[ 20.8  22.5 -10.7   6.7 -38.1]  mil
[ 28.6  10.0   3.5  22.5 -20.2]  Lub
[ -2.3 -87.6 -47.0  24.6 -47.1]  kadeb
[ 22.4 -47.0  -2.3  24.6   4.7]  Tesa
[  6.0 -47.0  -2.3  24.6   4.7]  zim
[ 28.6  10.0 -31.8  22.4 -20.2]  lefi
[  3.5  22.5  -7.1  22.5 -15.9]  gev
[  6.1 -15.3  -9.9 -17.3   9.9]  feza
where: [6.0] => zim, 1
both gev mil:  => [22.5]
asked: [ 28.6  10.0   3.5  22.5 -20.2] => Lub
back: [-17.3  -9.9] => feza
both Tesa lefi:  => [22.4]
back: [ 24.6  -2.3 -47.0  22.4] => Tesa
back: [-47.0   6.0] => zim

[-10.2  33.4   2.5  33.5 -76.2  -7.0   7.4  -3.4 -25.0] -> gure
[-49.5   2.8   5.0 -18.5 -18.4 -49.5 -32.8 -25.5 -28.3] -> zile
[ 13.9 -39.5  33.5 -28.3   1.6  21.2  13.7  17.1  17.3] -> Kap
howmany zile: [-18.4] => 1
where: [-18.4] => zile, 5

[ 20.5   4.2 -12.0  -8.8   9.1  -6.5   4.8  -9.6   0.1  -3.7   2.1  -1.8
  -6.7  -5.0   8.4  -8.2  -8.8 -19.1   4.1  -6.6   1.6  -6.0   5.8 -12.1
  -9.4] -> notiv
[ 62.4  10.4 -36.6 -39.5  24.1 -20.2  11.8 -27.8   1.3  -9.2  11.1   2.6
 -21.6 -20.0  -9.7 -26.4 -31.8   5.1   5.3 -17.7  -2.7 -29.8  11.7 -29.3
 -32.9] -> fala
[14.1  2.8 -8.3 -5.2  4.8 -5.4  3.1 -5.9  0.4 -1.0  0.8 -2.3 -3.8 21.4
  5.2 -5.2 -6.4  1.6  3.2 -6.3 -0.2 -3.5  5.0 -8.5 -6.0] -> lam
[ 74.3  12.6 -41.4 -50.4  28.5 -23.9  14.2 -33.5   3.0 -12.7  12.2   7.0
 -27.6 -24.8  32.3 -31.6 -39.1   5.7   4.9 -19.6  -2.3 -39.5  12.0 -31.5
 -40.8] -> dev
[ 58.1   9.9 -34.1 -33.7 -12.8 -18.6  10.2 -25.7   2.3  -7.5   8.6   1.9
 -20.1 -17.3  24.3 -22.4 -28.8   4.2   7.0 -16.2  -0.7 -25.0  11.6 -27.3
 -12.0] -> retan
[-87.1 -19.2  56.0  -9.3 -26.3  27.1  -8.5  36.6   1.5  -2.4  -3.8  51.4
  16.9  -0.6 -16.6  26.4  21.3   8.3 -44.6  39.0 -20.4 -22.9 -50.0 -30.2
 -38.5] -> siziz
[-78.0 -18.0  49.3  -4.1 -22.9  23.9  -7.2  31.5   1.4  -1.5  -3.6  42.8
  15.6   0.2 -15.6  23.9  20.6   7.3 -39.2  34.1 -17.0 -16.6 -42.4  65.2
   9.2] -> vomav
[-87.1 -19.2  56.0  -9.3 -26.3  27.1  -8.5  36.6   1.5  -2.4  -3.8  51.4
  16.9  -0.6 -16.6  26.4  21.3   8.3 -44.6  39.0   1.5 -22.9 -50.0  76.0
   8.4] -> dobus
howmany siziz: [-19.2] => 1
where: [-9.6] => notiv, 8
where: [-12.7] => dev, 10
howmany dobus: [21.3] => 1
where: [-12.1] => notiv, 24

[-0.8  0.5  1.6 -2.7  1.1  1.1  1.2  1.1 -0.4  0.5  0.6 -0.2 -1.3  1.5
  0.5 -1.5  0.4  0.6  1.3 -0.5  2.0  0.4  2.5  1.3  2.4  3.6  5.8  8.8
  9.8 12.2 15.4 18.4 23.6 28.0 31.9 38.1 45.2 50.3 57.9 63.0 70.4 73.5
 77.5 82.3 83.7 87.1 85.1 84.3 83.2 79.5 74.2 70.4 64.1 59.0 54.2 47.0] -> befe
[46.7 52.8 57.7 64.2 70.6 73.2 79.6 82.5 84.6 86.1 84.2 84.2 81.8 79.2
 73.8 66.9 63.0 57.7 52.2 45.7 38.0 34.1 28.6 23.8 19.2 17.6 13.0  9.0
  8.1  5.7  2.5  3.2  2.8  2.2  0.7 -0.2 -0.5  1.6  1.0  0.5 -1.1 -0.1
 -1.2 -1.1 -0.3 -0.5  1.2  0.6 -0.3 -1.0 -0.1  1.1  0.0  0.7 -1.8 -0.7] -> fivu
[ 1.1  0.3  0.2  1.3 -0.6 -1.3  1.1  0.7  0.3  0.0  0.4  0.2 -1.1 -0.1
 -1.5 -0.5  2.0  0.5 -0.4  0.8 -0.1  0.4 -0.7  0.9  1.1  0.0  0.8 -0.7
  1.9  1.2  1.7  1.7  2.7  2.4  3.9  4.6  6.5  9.1 12.2 14.9 17.4 23.3
 28.5 33.0 36.4 43.5 50.0 55.6 61.5 67.4 73.9 77.5 82.6 83.7 86.0 85.6] -> Doma
[ 0.8 -0.2  2.0 -0.6 -1.9  0.4 -0.8 -0.2 -0.6 -2.1  0.1  0.6 -0.9 -1.2
 -2.0  0.7  1.2 -0.5  0.2 -0.1  0.8 -0.7  0.9 -0.3  2.0  0.1 -0.9  1.0
 -0.8  0.3 -1.1 -1.2  1.4  1.8  1.5  3.8  4.4  6.4  5.8  7.6  9.8 11.9
 15.5 19.6 24.9 28.4 32.7 38.6 44.8 51.8 57.1 65.0 69.7 75.1 78.3 80.7] -> gube
[-0.6 -0.7  0.2  1.1  1.8  4.1  3.8  5.5  6.8  7.3 10.1 13.1 18.6 22.4
 27.9 30.4 38.6 43.3 49.2 55.7 61.8 67.3 71.6 77.1 80.2 84.5 85.2 86.8
 85.7 84.4 79.4 78.2 71.4 67.2 60.2 54.2 48.3 41.8 36.1 31.4 27.3 20.6
 18.2 15.4 11.9  7.9  8.2  5.1  4.2  3.4  3.1  2.6  1.0  0.1  0.1  1.4] -> Tob
[48.3 51.7 57.8 65.2 68.5 74.2 78.0 81.4 86.0 87.1 85.8 84.3 83.3 77.9
 74.7 70.1 63.2 59.8 52.2 45.9 39.2 34.7 29.5 24.4 20.3 17.7 12.0  9.7
  7.8  5.3  5.0  3.5  2.5  2.0  0.3 -0.9 -0.3  1.1 -0.6  0.5 -0.2 -0.2
 -0.2  0.8  1.9 -0.2  1.3  0.5  0.3  0.6  2.0  0.6 -0.5  0.3 -1.2 -0.5] -> sivi
[ 0.6 -0.7 -0.2 -0.9 -0.3  0.3  0.8  0.6  0.6 -0.9  0.7  1.0 -0.9 -1.0
 -0.5 -0.8 -0.3  1.6  1.2 -0.2  1.3  1.3  1.8  1.1  1.2  2.9  4.9  6.0
  7.9 11.7 13.1 17.6 21.2 24.2 29.3 34.6 40.3 46.2 52.6 59.9 62.6 69.9
 75.0 80.2 82.5 85.4 86.3 85.1 85.6 82.4 80.3 74.0 69.0 64.3 61.1 51.3] -> gefar
[29.3 35.7 39.1 46.6 52.2 58.4 64.9 69.5 72.8 78.5 81.5 84.4 86.6 86.0
 84.5 82.4 79.0 75.5 70.0 63.0 58.2 50.9 45.2 41.2 33.7 27.8 25.6 20.4
 16.5 12.1 10.7  8.0  6.0  4.6  5.0  2.9  1.3  0.6  0.6  2.2  0.3  0.7
 -0.1 -0.4  0.7  0.4 -1.3 -0.5  0.2 -0.1  0.5 -0.4 -1.0 -1.3  0.8 -0.3] -> nekef
[ 0.3 -1.2  0.7 -1.4 -0.5  0.0  0.5  0.4 -0.1  0.6 -0.6  1.5 -0.3  0.1
 -1.1 -0.1 -0.2  0.4  2.4 -0.3  0.5 -0.1 -0.6  0.7  1.5 -0.5  0.3  1.5
  2.0  0.1  4.1  3.4  4.5  7.1 10.9 13.7 15.2 19.6 25.2 28.4 33.8 39.6
 44.0  7.4 55.5 63.7 68.3 75.0 78.2 80.6 86.2 86.2 85.9 84.2 83.6 78.4] -> Daloz
[ 1.1 -0.7 -0.4  1.1  0.8  1.7  1.5 -0.7 -0.3  0.5 -1.8 -1.1  7.5 -0.7
 -1.0 -0.4 -2.1 -1.5  0.0 -0.5  7.5  0.4 -0.1  0.4  0.4  0.9 -1.4  0.0
  0.1  0.3  0.7  0.3  0.6  2.0  7.5  3.4  5.0  7.5  9.7 12.0 15.8 19.4
 24.2 28.1 -1.8 39.0 45.4 51.6 58.4 63.6 69.6 74.4 79.1 82.0 84.5 86.5] -> mur
back: [ 0.5 -0.3 -0.7  1.5  1.7  0.8  1.1 -0.4] => mur
where: [19.4] => mur, 42
howmany mur: [7.5] => 4
back: [ 0.8 -0.2 -0.2 -0.2  0.5 -0.6  1.1 -0.3 -0.9] => sivi
back: [62.6 59.9 52.6] => gefar

[-27.6 -32.7  -2.6 -17.4  -2.9 -15.2  -7.6 -31.2  34.6  31.7   9.0 -50.9
  -6.4 -12.5  25.2  21.4 -22.5  -8.3 -45.7  33.4 -26.8 -17.8   8.9   6.4
 -20.7  -0.5 -34.1   2.1  40.6  49.8  73.3 -38.5 -30.3 -24.9  16.6   3.3
  44.3   4.1  23.3  11.9  21.3  -7.0  22.4  13.5  -2.2  -7.9 -12.0 -27.7
 -18.0 -37.1]  fosi
[-26.9 -31.3  -5.9 -17.4  -1.7 -14.8 -11.2 -30.1  35.9  31.4   7.4 -49.4
 -37.1 -12.9  26.1  18.4 -19.5   4.1 -37.2  32.2 -26.9 -17.7   3.8   6.8
 -19.5   1.4 -31.4  -0.9  45.5  53.3  70.3 -37.3 -26.4 -24.0  23.7   3.6
  43.6   0.8  25.9  14.8  22.5  -4.5  21.8  14.9  -0.7  -3.3 -17.5 -29.3
 -17.3 -38.8]  Kop
[-27.3 -32.1  -4.3 -17.5  -2.2 -15.1  -9.4 -30.8  35.2  31.7   8.1 -50.2
  -6.6 -12.8  25.8 -26.8  21.4  -8.3 -17.8  33.4 -45.7 -22.5   8.9   6.7
 -20.2   0.3 -32.9   0.7  43.2  51.8  72.1 -38.1 -28.5 -24.5  20.2   3.4
  44.2   2.5  24.7  13.5  22.0  -5.9  22.2  14.3  -1.5  -5.7 -14.7 -28.7
 -17.7 -38.0]  panin
back: [  8.9 -17.8 -26.8  33.4 -45.7  -8.3 -22.5  21.4] => fosi
asked: [-26.9 -31.3  -5.9 -17.4  -1.7 -14.8 -11.2 -30.1  35.9  31.4   7.4 -49.4
 -37.1 -12.9  26.1  18.4 -19.5   4.1 -37.2  32.2 -26.9 -17.7   3.8   6.8
 -19.5   1.4 -31.4  -0.9  45.5  53.3  70.3 -37.3 -26.4 -24.0  23.7   3.6
  43.6   0.8  25.9  14.8  22.5  -4.5  21.8  14.9  -0.7  -3.3 -17.5 -29.3
 -17.3 -38.8] => Kop

[ 28.2  66.6   8.6  -0.1  -8.9   2.9  10.4  19.5 -34.6 -12.0] = zikom
[ 16.1  14.2   0.6  16.2  16.2  13.1  13.0   8.4 -14.3  19.6] = nubir
[  2.9  16.2  10.8 -11.0 -11.0   2.9 -11.0 -11.0  23.9   2.9] = Dunin
[ 2.1  2.8  9.2 -5.0  0.3 -9.8 -2.0 -6.7  2.8 -4.8] = muro
[ -4.2  -2.6 -21.0 -39.7  17.5 -50.9  75.9  60.6  12.4 -48.9] = Biri
[ 0.6 26.9  2.5  3.1  3.3  0.7  4.0  8.6 -9.8  4.2] = Vel
howmany Dunin: [16.2] => 1
both Vel muro:  => [-9.8]
both Dunin zikom:  => [2.9]
both nubir Dunin:  => [16.2]

[  8.6   7.8   2.3  21.0 -28.5  21.1  15.4 -58.0] : reb
[ 13.9   2.3  -8.1  21.1   8.6 -28.5  14.4 -62.8] : Pime
[ -4.9   7.8  20.5   8.6 -22.8  26.7   6.4 -16.7] : dupop
[ -9.0  -2.1  30.4  10.5   7.7  23.8  10.3 -28.8] : bara
both Pime dupop:  => [8.6]
back: [ 21.1 -28.5  21.0   2.3   7.8   8.6] => reb
back: [ 14.4 -28.5] => Pime
back: [2.3 7.8] => reb
where: [-4.9] => dupop, 1
asked: [  8.6   7.8   2.3  21.0 -28.5  21.1  15.4 -58.0] => reb
where: [-58.0] => reb, 8

